In the data rows, 128 means zero.
Here are some points, one per row:
tensor([164., 169., 171., 173., 175., 178., 179., 176., 164., 145., 118., 100., 113., 130., 141., 149., 162., 178., 192., 195., 185., 166., 153., 147., 153., 176., 186., 182., 176., 170., 160., 154.])
tensor([178., 184., 188., 191., 194., 197., 197., 192., 168., 131., 101.,  86.,  96., 114., 137., 157., 178., 202., 222., 229., 221., 199., 181., 167., 160., 160., 158., 154., 156., 162., 169., 176.])
tensor([146., 116., 101.,  92.,  84.,  79.,  76.,  75.,  98., 140., 159., 165., 173., 181., 185., 186., 176., 147., 120., 115., 120., 123., 129., 136., 141., 145., 144., 138., 138., 146., 164., 183.])
tensor([137., 112.,  97.,  89.,  84.,  83.,  86.,  97., 132., 176., 196., 171., 160., 163., 166., 170., 174., 160., 132., 120., 127., 135., 140., 145., 143., 130., 119., 112., 111., 117., 132., 156.])
tensor([180., 181., 176., 173., 171., 168., 163., 151., 112.,  76.,  70.,  91.,  95.,  92.,  92.,  93.,  92.,  98., 108., 109., 102.,  96.,  91.,  84.,  74.,  63.,  67.,  74.,  79.,  81.,  88., 133.])
tensor([113., 114., 113., 107., 100.,  93.,  83.,  70.,  62.,  85., 130., 187., 198., 193., 184., 168., 141., 117., 112., 116., 117., 121., 132., 147., 169., 192., 185., 168., 151., 140., 131., 118.])
tensor([ 54.,  46.,  54.,  65.,  80.,  98., 116., 133., 159., 168., 147., 106.,  87.,  73.,  58.,  47.,  44.,  55.,  78.,  94.,  96.,  92.,  88.,  78.,  64.,  59.,  87., 128., 167., 193., 203., 143.])
tensor([114., 115., 113., 107., 100.,  93.,  83.,  69.,  60.,  84., 133., 189., 198., 193., 185., 169., 143., 119., 112., 115., 117., 121., 132., 148., 170., 192., 186., 168., 151., 140., 132., 119.])
tensor([133., 114., 105.,  97.,  89.,  82.,  76.,  68.,  75., 107., 139., 178., 194., 197., 195., 186., 163., 131., 114., 115., 118., 121., 130., 141., 156., 174., 174., 165., 158., 158., 164., 166.])
tensor([156., 168., 163., 157., 152., 146., 139., 124.,  86.,  67.,  84., 115., 116., 111., 108., 104.,  99., 102., 107., 105.,  96.,  90.,  89.,  89.,  86.,  77.,  76.,  77.,  78.,  77.,  75., 100.])
tensor([ 95.,  98.,  99., 105., 112., 117., 124., 140., 161., 160., 152., 131., 122., 123., 126., 130., 141., 149., 139., 130., 148., 171., 178., 176., 161., 120.,  86.,  77.,  76.,  74.,  71.,  75.])
tensor([128., 148., 147., 141., 134., 126., 117., 100.,  66.,  65., 102., 145., 145., 138., 130., 120., 109., 106., 110., 109., 102.,  99., 103., 111., 119., 121., 113., 101.,  91.,  84.,  75.,  77.])
tensor([137., 112.,  96.,  88.,  84.,  82.,  86.,  98., 133., 175., 196., 172., 161., 164., 167., 170., 174., 162., 135., 119., 125., 135., 140., 145., 144., 131., 119., 113., 112., 117., 132., 156.])
tensor([115., 116., 114., 108., 100.,  92.,  82.,  68.,  57.,  83., 136., 191., 198., 193., 185., 171., 146., 120., 112., 114., 116., 121., 132., 148., 171., 193., 187., 168., 151., 140., 132., 119.])
tensor([135., 116., 106.,  97.,  89.,  82.,  75.,  66.,  71., 105., 144., 184., 196., 198., 196., 188., 169., 137., 115., 113., 117., 121., 130., 142., 158., 175., 175., 166., 159., 159., 165., 168.])
tensor([ 57.,  45.,  52.,  61.,  75.,  95., 116., 138., 165., 169., 144., 104.,  88.,  75.,  62.,  51.,  45.,  51.,  69.,  82.,  81.,  76.,  71.,  61.,  49.,  51.,  85., 128., 166., 193., 205., 148.])
tensor([ 84., 103., 117., 128., 135., 135., 130., 128., 126., 110.,  79.,  70.,  77.,  84.,  91.,  99., 115., 134., 138., 136., 159., 189., 201., 196., 176., 125.,  79.,  67.,  68.,  66.,  60.,  56.])
tensor([109., 126., 128., 123., 116., 108.,  97.,  81.,  58.,  70., 118., 173., 177., 168., 158., 142., 122., 110., 111., 113., 111., 113., 121., 136., 156., 170., 160., 139., 121., 107.,  93.,  81.])
tensor([113., 126., 132., 132., 131., 133., 137., 146., 168., 171., 148., 121., 117., 113., 106., 100.,  99., 101., 107., 107.,  97.,  89.,  85.,  86., 100., 142., 182., 195., 187., 169., 144., 110.])
tensor([108., 125., 128., 122., 116., 108.,  98.,  82.,  61.,  71., 117., 174., 178., 169., 158., 141., 121., 109., 111., 113., 110., 112., 120., 135., 154., 169., 159., 139., 121., 107.,  93.,  81.])
tensor([195., 192., 197., 201., 201., 201., 200., 193., 156.,  99.,  65.,  69.,  77.,  83.,  96., 116., 138., 160., 178., 183., 175., 160., 147., 136., 126., 116., 107., 102., 105., 116., 141., 190.])
tensor([134., 115., 105.,  97.,  89.,  82.,  75.,  67.,  73., 106., 141., 181., 195., 198., 195., 187., 166., 134., 114., 114., 117., 121., 130., 141., 157., 175., 175., 165., 159., 158., 165., 167.])
tensor([138., 112.,  97.,  90.,  85.,  83.,  86.,  97., 131., 177., 196., 170., 160., 163., 166., 171., 173., 157., 129., 121., 129., 135., 140., 144., 141., 129., 119., 112., 110., 117., 132., 156.])
tensor([113., 126., 132., 132., 131., 134., 137., 144., 165., 168., 148., 123., 119., 113., 105.,  99.,  97.,  99., 104., 105.,  95.,  87.,  83.,  83.,  97., 139., 180., 195., 187., 169., 143., 109.])
tensor([117., 105.,  96.,  93.,  94.,  97., 106., 125., 160., 189., 205., 171., 150., 148., 149., 153., 160., 156., 135., 126., 140., 153., 157., 159., 149., 121., 101.,  93.,  89.,  90.,  96., 111.])
tensor([ 82.,  98., 110., 117., 119., 121., 126., 138., 166., 173., 153., 122., 109.,  97.,  84.,  74.,  69.,  66.,  71.,  71.,  63.,  58.,  55.,  52.,  58.,  93., 148., 182., 188., 175., 147.,  93.])
tensor([ 57.,  69.,  83.,  95., 105., 114., 122., 133., 161., 171., 151., 113.,  96.,  82.,  68.,  57.,  50.,  47.,  55.,  62.,  57.,  54.,  51.,  46.,  44.,  63., 112., 157., 183., 187., 169.,  97.])
tensor([177., 185., 189., 192., 195., 198., 198., 193., 167., 129.,  97.,  84.,  97., 117., 139., 159., 180., 204., 223., 228., 220., 198., 180., 166., 159., 161., 159., 155., 156., 161., 167., 174.])
tensor([189., 192., 198., 201., 204., 205., 205., 199., 168., 117.,  83.,  77.,  84.,  95., 116., 143., 169., 196., 217., 224., 217., 198., 181., 168., 156., 144., 132., 125., 129., 141., 162., 191.])
tensor([ 85., 103., 116., 127., 134., 134., 131., 130., 127., 110.,  81.,  71.,  78.,  85.,  92., 101., 117., 136., 137., 138., 163., 192., 201., 197., 177., 125.,  80.,  68.,  67.,  65.,  60.,  55.])
tensor([195., 188., 187., 189., 188., 187., 185., 177., 137.,  87.,  63.,  75.,  82.,  82.,  86.,  93., 102., 116., 131., 137., 131., 121., 112., 102.,  91.,  82.,  83.,  85.,  88.,  94., 112., 170.])
tensor([155., 167., 163., 157., 152., 147., 139., 126.,  89.,  69.,  86., 119., 119., 113., 109., 104.,  99., 101., 106., 104.,  94.,  89.,  88.,  88.,  85.,  77.,  76.,  77.,  78.,  78.,  75.,  98.])
tensor([188., 193., 199., 202., 205., 206., 205., 199., 167., 114.,  78.,  73.,  83.,  97., 120., 146., 171., 198., 218., 223., 215., 195., 178., 165., 154., 143., 132., 126., 129., 141., 161., 189.])
tensor([194., 188., 188., 189., 188., 186., 184., 175., 135.,  85.,  59.,  71.,  79.,  80.,  86.,  95., 104., 117., 132., 137., 130., 120., 110., 101.,  89.,  80.,  81.,  84.,  87.,  94., 112., 170.])
tensor([115., 104.,  95.,  93.,  94.,  97., 107., 126., 163., 190., 205., 171., 150., 148., 149., 152., 160., 158., 138., 126., 138., 152., 157., 158., 150., 122., 100.,  93.,  90.,  90.,  95., 110.])
tensor([143., 149., 151., 151., 151., 154., 155., 156., 162., 159., 135., 115., 122., 126., 126., 126., 131., 139., 146., 147., 137., 124., 118., 119., 135., 173., 196., 195., 184., 169., 149., 132.])
tensor([ 83., 102., 118., 129., 135., 135., 129., 125., 124., 109.,  77.,  68.,  76.,  82.,  89.,  97., 113., 133., 138., 136., 155., 187., 201., 196., 175., 124.,  78.,  67.,  68.,  66.,  60.,  56.])
tensor([ 83.,  97., 110., 117., 119., 122., 127., 140., 169., 174., 152., 120., 108.,  98.,  85.,  76.,  71.,  69.,  73.,  74.,  65.,  59.,  56.,  53.,  60.,  96., 150., 183., 188., 176., 148.,  94.])
tensor([147., 117., 101.,  91.,  83.,  78.,  75.,  74.,  95., 137., 160., 168., 176., 183., 185., 186., 179., 154., 124., 114., 118., 124., 130., 138., 144., 147., 145., 140., 139., 146., 164., 185.])
Along one direction, these points spread out more than along any other. Take the direction at right angles to it along which they spread out most. Then take the direction at right angles to both along which they spread out most. Go by this last direction. How far along it is each point below, from 0 to 99? 50 is the average, and the first point above lies past it. One standard deviation of the points above along it is 16.
tensor([ 94.,  97.,  99., 105., 113., 118., 124., 139., 163., 161., 150., 130., 121., 122., 125., 129., 140., 149., 141., 130., 145., 169., 178., 175., 161., 120.,  86.,  77.,  76.,  74.,  71.,  75.]) 27
tensor([147., 116., 101.,  91.,  84.,  78.,  75.,  75.,  97., 138., 160., 166., 174., 182., 185., 186., 178., 151., 122., 114., 119., 124., 130., 137., 142., 146., 144., 139., 139., 146., 164., 184.]) 54
tensor([114., 103.,  94.,  92.,  94.,  98., 107., 128., 166., 192., 205., 172., 150., 148., 149., 152., 159., 159., 141., 126., 135., 151., 157., 158., 151., 124., 100.,  93.,  91.,  91.,  95., 110.]) 37
tensor([143., 149., 150., 150., 150., 152., 155., 156., 164., 162., 137., 114., 119., 125., 125., 126., 131., 139., 148., 148., 138., 125., 119., 121., 137., 175., 197., 196., 185., 170., 150., 133.]) 73
tensor([196., 192., 196., 200., 201., 201., 200., 194., 158., 102.,  70.,  73.,  79.,  82.,  94., 113., 135., 158., 178., 184., 178., 163., 150., 139., 129., 118., 108., 103., 105., 115., 140., 192.]) 56
tensor([ 97.,  99., 100., 105., 111., 116., 124., 139., 159., 159., 154., 132., 123., 124., 127., 131., 142., 149., 137., 131., 151., 172., 179., 176., 160., 119.,  87.,  77.,  75.,  74.,  71.,  75.]) 27
tensor([126., 147., 147., 141., 134., 127., 117., 102.,  69.,  66., 102., 148., 148., 139., 131., 120., 109., 106., 110., 108., 101.,  98., 101., 109., 118., 120., 112., 101.,  91.,  85.,  75.,  77.]) 31
tensor([181., 181., 176., 173., 171., 167., 162., 150., 110.,  74.,  66.,  87.,  92.,  91.,  92.,  93.,  93.,  99., 109., 110., 103.,  96.,  90.,  84.,  73.,  62.,  66.,  73.,  78.,  81.,  88., 134.]) 36
tensor([164., 169., 170., 172., 174., 176., 178., 175., 165., 147., 121., 101., 111., 127., 139., 148., 161., 178., 192., 195., 185., 167., 154., 147., 154., 176., 185., 182., 176., 171., 162., 156.]) 74
tensor([ 57.,  68.,  82.,  94., 105., 114., 123., 135., 163., 172., 149., 111.,  96.,  83.,  69.,  60.,  52.,  49.,  55.,  60.,  54.,  50.,  47.,  43.,  41.,  63., 114., 158., 183., 187., 169.,  98.]) 64
tensor([ 55.,  45.,  53.,  63.,  78.,  97., 116., 135., 162., 168., 146., 105.,  88.,  74.,  60.,  49.,  45.,  52.,  73.,  88.,  88.,  84.,  79.,  69.,  56.,  55.,  86., 128., 166., 193., 204., 145.]) 60
tensor([110., 127., 128., 123., 116., 108.,  97.,  80.,  55.,  69., 120., 173., 175., 168., 159., 143., 123., 110., 111., 113., 111., 113., 122., 137., 157., 171., 160., 139., 121., 108.,  94.,  81.]) 38
